In the rows, zero is written as 128.
Each named turn below is shown by a few rows before and after it. Which turns, in which order, take the first row of each later pair to the second? The first pair is answered.
turn q271:
[100 128 107  83 182 169 149 118 134 148 132 131 142  92 147 166 105 101
 132  72 150 130 125 124 107 129 178 108 158 186 104] -> [104 122 143 170 140 156 125 123 152 113 117 115 140  94  97 133 147  76
 125 102 152 161 130 151 151 160  95  69 154 184 174]
[105 137 148 151  99 128 122 134 165 127 133 124 155 107  99 120 134  69
 137  84 130 122 128 103 122 107 117 106 133 143 118] -> [ 96 150 148 133 107 119 133 130 144 143 143 107 135 122 113 134 116  82
 152  79 121 130 130 122  97  80 138 123 137 135 109]
[131 146 160 132 122 104 131 126 135 132 135  82 125 136 105 130 121 117
 141 131 109 145 140 149 132 120 116 116 127 127 145] -> [129 134 128  87 151 124 133 129 128 142 128 126 143 114 129 141 111 127
 131 120 114 114 131 108 124 125 156 131 123 144  95]
[107 147 122 134  50 157 125 111 155 124 149 134 159 109 105 146 160  83
  89 140 145 130 133 105 178 142  97 112 125 153  99] -> [ 84 167 130 110  51 120 146 102 123 143 171  70 118 151 119 173 123 113
 125 125 121 151 146 145 135  94 119 142 129 129 107]
turn q395:
[123 127 119 101 119  99 144 134 125 135 116 102 129 126 153 144 112  98
 134 109 137 121 126 122 111 109 153 135 141 144  97] -> [134 125 114 120 133  99 131 148 137 119 104 135 140 112 148 126 112 106
 128 113 131 117 116 115 120 130 158 134 135 148  95]
[ 78  92 116 126  90 149 154 116 119 121 169 136 114 124 167 162 152 112
 106 117 121 124 102 145 113  96 166 108 151 156 102] -> [ 82  87 110 144 129 135 134 141 127  94 145 176 123 109 172 125 146 135
 104 115 110 121  82 151 116 132 167 107 145 162 110]
[ 85 119 140 114 134 117 150 120 123 154 102 140 149 127 158 120 127 103
 106  84 134 124 105 135 122  85 124 142 106 170 107] -> [ 82 118 137 124 151 105 142 134 123 134  93 155 144 132 161 102 121 122
 117  78 120 125  95 149 118 101 124 150 107 168 113]
turn q42:
[123 125 170 153  99 130 132 122 153 144 136  81 115 134 116 123  88  82
 134 118 143 130 114 156 117 114  95 107 126 156 161] -> [139 108 115 111 153 158 123 126 156 135 119 171 138  97 144 115  92 107
 113 116 145  85  98  98 132 152 137 123 124 172 109]
[143 107 144 137 131 146 122 109 155 129 121 149 162  93 103 106 152 104
 109 135 148 130 110 120 132 154 106 113 117 131 118] -> [137 127 120  83 136 151 142  93 118 157 154 118 142 121 127 152 137 122
 124 136 138 122 135 118 100 115 139 145 118 110 100]
[126 147 175 162  88 118 125 112 153 118 108  84 130 150 113 124 147 119
  90 138 100 155 130 196  88 119  87 104 101 126 141] -> [148 131 104 106 154 152 110 119 149 111  89 184 160 115 155 129 146 149
  71 136 105 100 117 131  95 164 149 123  98 144  81]
[150 127 147 165 109 188  76 128 117  86  90 164 123  89 112 121 199 101
 137 179 130 106 161 113 141 178 115 126 102 104 126] -> [137 145 123  93 113 191 104 101  68 127 134 120  93 133 137 185 176 125
 153 179 125 103 186 114 110 129 160 162 110  82 108]
Then:
(two turns a pair)
[140 140  92  90 119 171 152 133 114 177 108 135 100 109 124 138 140  72
 130 130 186 114 138 103 142 107 143 135 177 114  87] -> [127 153 113  94 104 152 163 135 114 181 109 103  90 117 116 136 121  67
 147 113 180 130 133 128 128  84 141 132 180 111  95] | q42 then q271
[144 112 116 114  75 172 127 112 152 139 144 119 146 126 136 134 182 132
 106 159 137 130 158  83 143 134 148 130 140 117  91] -> [133 124 128 100  69 159 132 107 135 159 161  84 130 144 140 147 160 131
 124 147 136 139 163 100 122 109 155 139 139 112  97] | q42 then q271
[129 121 162 179  69 103  90 132 132 138 105  84 147 128 112 116 137  98
 140 116 121 160 138 119 141 107 122 125 124 129 124] -> [139 118 156 186  74  99  86 129 121 125 108  84 134 139 118 115 143 117
 136 130 116 163 138 125 156 115 117 121 125 118 144] | q42 then q271
[111 138 145 125  83 137 152 132 132 134 139  83 117 128  97 197 163  98
 123 137 119 156 143 132 156 106 136 130 142 113 131] -> [115 139 108  89 103 152 156 128 119 143 143 111 127 128 118 207 163 112
 119 131 123 136 142 109 149 116 165 142 148 119 103] | q42 then q42
[ 93 106 166 165 142  84 114 165 156 100  60 131 146  81 116  73  80 115
 138  87 113 133  91 167 100 131 126 127 111 162 128] -> [ 86 119 175 154 128  74 133 151 135 118  82  78 129 114 113 101  67 111
 153  83 105 149 104 188  84  96 126 138 115 145 137] | q42 then q42
[115  97 131 156 126 143  83 152 137 135 125 174 134  97 129 118 139  85
 140 158 174 141 115  72 130 163 110 122 141 136 153] -> [121  98 115 143 111 157  95 138 123 145 145 151 121 108 130 143 153  86
 142 173 181 137 138  68 135 143 104 124 139 120 160] | q42 then q271
[123 121 161 186 108 100 105 137 150 104 101 110 138 115  87  92 134 131
 142 122 128 145 134 164 149 141  76  96 132 128 156] -> [144 112  83  98 152 145 116 122 140 134 105 185 169  93 133 126 145 144
 119 128 145  93 134  85 144 147 145 124 126 141  81] | q395 then q42
[126 132 119 115  95 140 138  99 112 141 152 104 127 135 108 172 154 111
 135 148 122 132 141 127 149 114 118 132 140 125 105] -> [116 135 132 117 108 117 139 107 108 140 147  91 115 150 116 162 131 127
 147 132 111 141 132 142 120 100 123 133 137 121 111] | q42 then q271
[143 134 181 190  99  90  91 116 132 116 109 104 150  88 127  67 140 114
 147 144 150 131 149 124 169 153  90  66 132 119 199] -> [121 155 128  64 145  99 128 102  85 176 141  91 140 102 195 137  82 146
 171 108 147  94 150  95  99  82 193 131 137 118 113] | q395 then q271
[106 122 142  93 150 125 150 112 124 185 163  82 140 135 159 123 126  80
 140 133 136 182 134 136 114  95 103 145 105 101 114] -> [108 122 163 113 161 108 146 126 127 172 142  87 130 135 162  96 106  96
 148 119 127 189 122 159  99 103 102 148 102 105 122] | q42 then q271
[ 89 130 187 147 113  83 128 121 159 137 108 115 142 115 117 128 100 115
 117  77 127 127 101 155 100 124 139 110 152 143 148] -> [ 84 129 164 114 125  92 137 120 152 155 112 121 144 111 138 143  92 126
 115  74 125 109 104 136  86 117 166 125 151 150 121] | q271 then q42
[131  91 102 173 130  92 104 156 154 119  87 125 137 136  95 108  69 141
 129 138 117 117 104 159 102 137 137 129 124 149 121] -> [125  96  90 143 140  93 113 152 137 136 102 116 129 142 109 123  61 155
 138 129 112 108 106 157  85 120 159 143 133 141 109] | q271 then q42
[ 95 138 140 101  50 192 155  93 163 130 133 136 179  85 131 138 138  56
 103 116 159  94 132 101 139 105 152 101 126 146  92] -> [ 93 144 165 121  25 173 158  83 152 134 143  88 155 110 117 148 134  58
 112 119 156 123 143 133 129  88 132  97 122 130 121] | q42 then q271
[125 116 163 174  72 147 118 130 142 138 129 116 121 142  97 147 190  84
 146 157 144 167 144 144 180 117  36  92 130 112 170] -> [131 126 145 159  98 135 119 119 106 134 146 103  92 182 113 158 186 128
 160 174 128 170 155 158 171 117  49 108 137  86 188] | q42 then q271
[133 136 176 191  67  91 103 146 153 130 121 111 157 118  81 103 161  79
 115 134 133 168 162 135 132 131 102  95  91 119 191] -> [121 155 161 133  68  91 132 124 111 175 161  56 127 165 104 155 141  99
 136 127 124 173 185 139 102  83 133 127  96  96 172] | q42 then q42
[117 132  99  97 173 114 165 100  98 157 144  79 113 161 173 152 130 131
 167 156 117 140 144 108 112 111 146 176 157 113 136] -> [109 131 116 105 187  94 163 120 119 154 121  94 117 143 181 133  96 128
 175 124 109 140 122 121  91 105 159 177 150 130 123] | q42 then q271
[137 128  89 127 127 151 147 128 118 119 126 154 130 124 132 142 156 144
 108 147 140 108 131  81 165 154 124 105 143 132 128] -> [132 137  88 105 114 149 160 119 112 146 140 126 120 134 135 167 150 133
 112 144 145 109 142  86 160 133 138 116 144 126 120] | q42 then q271
[118 140 151 141 119 130 123 139 150 132 106 139 154  98 107 113 119  95
 131  95 153 129 106 121 121 105 140 118 108 165 102] -> [113 145 150 130 125 124 130 138 136 137 110 131 147 105 120 120 105 101
 138  88 143 131 113 122 112  93 152 129 107 157  95] | q271 then q271
[135 132 113  73 167 110 144 137  75 119 150 116 103 164 163 141  97 170
 147 125 102 132 134 152 110 122 154 161 129 116 111] -> [143 115 103  87 188 127 129 150  97  98 119 179 132 128 166 113 109 168
 131 126 107 108 114 124 127 165 155 154 130 139 104] | q42 then q42
[ 93  97 132 191  61 134 140 150 153 128  93 140 132  95 111  86 121  85
 126 110  91 152 111 169 130 137  69  94 105 160 103] -> [111  90 113 196  60 145 134 134 136 118 104 139 124 107 102  91 157  96
 120 140  94 159 128 162 161 160  53  85 112 140 124] | q42 then q271
[164 143  73 138 161 148 113 127 130 104 157 165 171  82 173 142 144 139
 186 165 128 108 211 138 167 189 130 130 101 109 150] -> [160 147  94 172 137 136 108 133 145  92 150 145 166  79 154 126 150 119
 189 165 132 129 208 162 173 191 101 118 101 109 168] | q42 then q42
[116 115 108  81 120 131 153 132 121 140 124 137 127 103 145 131 112 112
 128  93 143 104 116 106 113 108 158 131 138 135  87] -> [110 122 134  95 110 110 154 127 115 141 138  91  99 132 138 136 101 116
 146  98 131 131 123 149 105  86 134 133 138 118 117] | q271 then q271
[108 136 138 165 124 120 108 137 145 102 122 140 159  76 121 114 101  98
 129  97 135 116 117 125 119 129 145 113 130 175 101] -> [115 137 134 173 107 131 105 123 148 103 132 140 163  78 106 118 134  80
 125 123 144 120 128 118 147 139 129 100 131 167 116] | q42 then q271
[155 133  94 156 134 122  96 120 118  94 137 137  91 173 128 143 128 135
 141 163 119 126 119 147 161 154 122 117 136  73 150] -> [153 137  84 129 154 125 102 121 106 102 137 145  88 167 144 154 119 148
 141 157 118 110 117 133 145 149 147 131 139  74 131] | q42 then q271
[128 144 185  97 119 159 118 139 146  89 135 138 117 129  70  85 178 121
 167  79 146 139 126 167 143 113 123  96 106 126 132] -> [129 139 171  81 134 170 113 139 151  91 129 163 126 115  74  87 184 117
 158  81 150 124 119 142 151 120 130  98 103 142 112] | q271 then q271
[123 146 148  94 134 138 131 138 153 133 120 158  99  87 138 164 129 123
  99 134 130 129 104  78 108 114 142 139 160  98 112] -> [131 141 161 113 133 141 122 144 165 119 106 165 113  76 126 147 140 106
  93 140 132 135 100  81 118 128 128 131 157 111 124] | q42 then q42
